In the rows, zero is written as 128.
Each named move below is a turn or a mirror, shown by a few rows before and after it. Which moves, in which order, take the first row of each later pair to the second? The first pair is answered.
J:
[ 85 134  53 172 132 171 111 134 137 131 111  86 133 119 109 137 109 135
 137 136  87 169] => [ 73 137  76 126  88 181 124 167 138 146 119 121  85 122 126 145 168 117
 129  98 116 156]
[159 131 140 146 170 131 105 146 132 116 152  87 168 150 113  79  94 112
 150 131 122 129] => [147 131 164  98 123 143 121 179 133 133 162 122 119 150 130  88 154  93
 141  91 151 116]
[107 168 142  97 118 120 125 145 165 130 184 129 135 118 130  96 128 137
 167 107 148 128] => [111 167 132 120 140 116 117 129 165 122 179 112 159 117 123  92 102 146
 172 125 133 134]
K:
[175 112 159 133 162  85 140 118 167 111 136 118 172 130 143 126 114 133
  93 142 143 123] => [170  89 140 148 156 108 141 108 151 117  96 100 168 109 128 143 113 125
  94 147 119 151]
[150 116 138  88 111 109 167 156 162 114 106 126 175 126 149  80  98 114
 129 142 126 127] => [147 105 129  94 106 116 170 150 153 115  91 120 175 117 146  87  98 109
 126 147 116 141]
[157 156 140 135 152 101 127 125 145 117 157 140 142 164 139 108 115 139
 135 135 151 109] => [166 130 139 139 142  93 134 101 122 122 125 139 156 151 136 129 107 136
 105 161 136 122]
[155 119 139 153 122 106 116 115 114 129 154 151 148 135 135 112 114 147
 117 117 118 121] => [154 106 131 161 120 115 118 110 105 131 132 142 150 124 128 122 113 144
 114 121 107 136]
A:
[171  98 161 119 148 122 140 123 141 127 106 111 157 124 149 135 155 107
 127 125 143 132] => [167  96 155 121 146 132 139 128 143 128  99 108 149 119 146 137 159 102
 131 119 139 137]
[112 111 115  96 109 159 130 139 137  92  59 155  73 145 130 154 114 113
 114  56 111 146] => [105 127 103 114 130 168 119 148 151  85  74 138  75 150 121 137  98 119
 143  50 108 146]
[122 165 146 112 134 110 129 149 156 120 171 146 135 154 150 103 140 128
 148 110 163  87] => [129 159 152 103 122 100 135 144 148 125 165 156 135 153 155 110 146 124
 129 118 166  85]
[166  72 142 127 136 129 135 137 116 107 113 128 152  94 167 119 143  91
 124 106 154 149] => [161  75 137 133 140 141 131 145 121 107 111 119 146  93 164 116 145  89
 139  98 150 155]
Pairs:
Between the rows of a pair lie two moves.
[145 156 154 130 138 112 120 122 134 117 129 176 134 148 156 140 120 131
 111  99 141 102] => [138 125 131 150 127 141 124 106 110 122  77 154 132 118 139 163 118 121
 104 106 106 143] | K, K
[139  95 131 147 135 106 143  92 127 127  75  69 182 101 142 150  90 140
 105 179  72 148] => [ 92 113 138 102  83 170 152 171 147 146  93  89  86  97 148 147 180 106
 152  85  98 151] | K, J
[148 101 164 101 121 137 136 158 147 138 123 119 113 121 156 139 176 103
 130  86 161 127] => [156 114 170  99 134 119 132 156 154 134 142 126 123 134 164 129 167 111
 131  92 169 112] | A, K
[142 150 167 151 168 143 113 150 188 116 155  94 154 144 141  91 130 129
 174  90 156 128] => [163 143 197 121 144 102 126 137 177 123 162 131 163 154 163 105 140 129
 124 107 178 105] | K, J
[103 140 106 148 132 142 118 132 130 130 119 107 134 114 109 127  91 122
 146 155 104 131] => [109 161 123 134 140 121 117 141 143 127 155 125 137 135 122 115  91 131
 145 152 129 104] | K, K
[ 95 180  88 104 102 143 127 152 121 141 154 160  72 140 103 126 135 137
 131 145 123  97] => [108 182  76 138 137 125 118 126 120 128 153 140 111 142  96 119  89 156
 131 178 105 101] | J, K
[178 109 136 123 143  84 120 130 141 113 150 118 216 126 141 125 100 158
  93 165 118 164] => [151 104 156  70  79 127 139 179 141 133 143 150 144 116 155 141 189 122
 100 100 143 166] | J, A
[145 164 132 122 154 105 123 158 148 124 169 126 137 165 130 112 123 146
 131 124 148 100] => [156 153 138 122 151  88 125 139 135 125 158 131 152 160 135 122 114 150
 106 144 144  99] | A, J
[124 126 145 102 117 155 160 145  90 165 102 125 152 105 128 202 132 129
 148 127 107 133] => [119 138 128 128 150 163 149 147 104 152 112 101 162 109 114 184 107 139
 178 127  95 135] | K, J
[126  94 114 110 169 107 106 136 138 147 158 141 144 124 113 116 101 115
  92 112 121 122] => [118  87 101 120 166 123 106 133 131 147 140 128 139 112 102 123 102 111
  99 108 107 139] | K, K
[155  88 152 121 110 124 122 111 122 133  83 119 175 120 141 141 149 113
 116 121 131 143] => [138  95 136 138 125 153 116 127 133 129  83  98 162 116 129 129 149 111
 153 104 121 156] | A, A
[104 113 117 110  86 158 155 148 129 124 108 129 113 141 118 141 146 112
 151 151 132 184] => [111 129 106 142 129 147 138 137 143 110 125 105 144 155 109 120 100 131
 173 171 126 178] | K, J
[142  91 162 115 113 120 107 122 153 124 119 132 149 122 141 131 140  93
 102 101 159 108] => [144  78 146 138 127 123 104 105 147 120 100 113 167 109 128 136 119  96
 104 119 139 125] | K, J
[103 130 105 119 103 129  94 152 102 157 157 112 112 119 123 113 144 155
 161 146 104 127] => [111 133 105 126 114 116  92 144 103 153 165 110 127 126 123 109 128 163
 157 158 104 121] | J, A
[120 158 121 130 148 131 122 148 163 120 165 118 119 138 127 117 132 132
 164 103 144 117] => [143 155 134 126 151  93 125 122 154 118 168 131 148 145 135 121 114 142
 131 132 150 104] | J, K
[119 133 107 131 105 157 138 141 110 125 109 127 101 135 132 143 155 115
 127 109 115 153] => [116 144  97 152 130 158 126 141 121 117 121 109 112 140 123 128 132 125
 149 110 108 153] | A, J
[ 99 146 124 153 164 130 155 124 132 129 160 109 131 147 117 102 123 160
 155 143 153 140] => [ 98 149 140 129 143 128 162 134 131 137 170 132 113 152 130 104 149 154
 141 131 169 126] | J, A
[ 68 154 102 144 100 131 141 128 142 144 148 132  45 104 122 160 140 138
 130 151 100 163] => [ 82 171  95 167 139 111 127 114 154 129 168 117  79 119 118 140 100 159
 142 173  98 155] | K, J
[136 100 140 118 102 124 142 115 107 134  90 141 131 120 140 155 158 119
 101 138 125 146] => [127 104 114 150 129 148 128 117 117 125  84 107 136 112 122 143 135 123
 136 135 104 165] | K, J
[124 112 134 104 130 155 137 143 191 132 119 129  91 103 142 115 180 108
 157 100 142 152] => [137 129 123 143 182 134 119 123 202 113 140 105 133 114 133  91 122 132
 173 130 132 143] | J, K
[158  84 149 139 169 131 116 112 124 129  83  85 155  98 135 145 123 101
 144 115  92 157] => [146 111 146 143 188 143 106 136 147 122 113  78 143 111 132 123 122 107
 181  92 102 147] | A, K
[127 148 161  98 123 126 118 164 109 111 134 179 135 125 175 114 156 102
  86 126 127 126] => [132 136 127 152 165 136 104 133 101  97 105 134 171 110 150 112 101 115
 105 159  86 158] | J, K
[ 81 182  90 149 147 136  97 150 138 133 169 136 130 144  96  91  51 153
 156 138 113 146] => [ 84 187 130  93 100 117 115 169 137 146 192 187  99 159 127 101 102 141
 122 119 155 114] | K, J
[162 106 164 112 135  92 138 105 118 120 119 131 169 128 153 139 141 124
  99 144 157 123] => [142  87 134 135 132 142 136 111 111 123  79  99 148  99 129 150 149 110
 128 130 124 163] | K, A
[149 139 124 152  90 139 121 144 152  81 154 158 151 105 119 118 136 101
 149 112 104  81] => [155 139 124 158  98 132 117 136 151  78 157 156 162 106 120 118 125 105
 146 122 100  78] | A, J
[136  95 157  94  94 127 150 110  94 128 114 130 173 104 145 137 158 128
  89 145 131 125] => [121  87 127 122 109 160 139 114  93 124  92  99 167  88 124 137 147 125
 119 139 103 154] | K, J
[118 113 111 157 155 151 119 139 130 110 113  84 142 125 112 110 116 120
 171 107 119 149] => [133 129 126 154 169 114 116 129 137 105 143  97 163 144 124  99  97 134
 157 127 134 122] | A, K
[116 150 144 109 122 147 127 144 128 125 146 121 123 110 161 136 147 141
 164 107 138 121] => [137 148 142 125 145 118 124 114 123 116 148 116 161 117 160 134 109 156
 145 146 133 115] | K, J
[122 102 126 138 115 143 143 108 112 141  89 104 117 114 124 150 125 126
 132 130  99 142] => [114 137 123 147 145 150 128 134 141 130 132  96 112 135 121 117 113 139
 174 113 111 127] | K, A
[141  78 162  99  81 134 128 140  92 145  99 130 104 107 118 158 158 130
  93 130 151 134] => [122 108 152 107 100 166 115 179 121 137 130 115  76 117 111 131 167 129
 151  90 159 130] | A, K
[162 139 176  82 198 116 134 160 139 122 184 117 124 100 131  97 149 116
 132 176 155 122] => [167  95 156  97 183 126 144 127 104 128 121 104 138  69 116 130 141 109
 103 203 120 159] | K, K
[133  90 122 137 132 141 129 106 107 117  81 111 131 102 137 156 138 114
 110 137 112 166] => [117 101 115 136 132 165 124 130 117 117  89 106 110 102 133 146 151 109
 138 110 114 170] | J, A
[126 141 132  94  63  94 154  93 113 131 106 166 113 122 137 142 126 129
 104 141 146 121] => [129 128 114 117  80  98 150  74 104 126  81 141 133 110 123 147 102 133
 109 160 121 143] | J, A
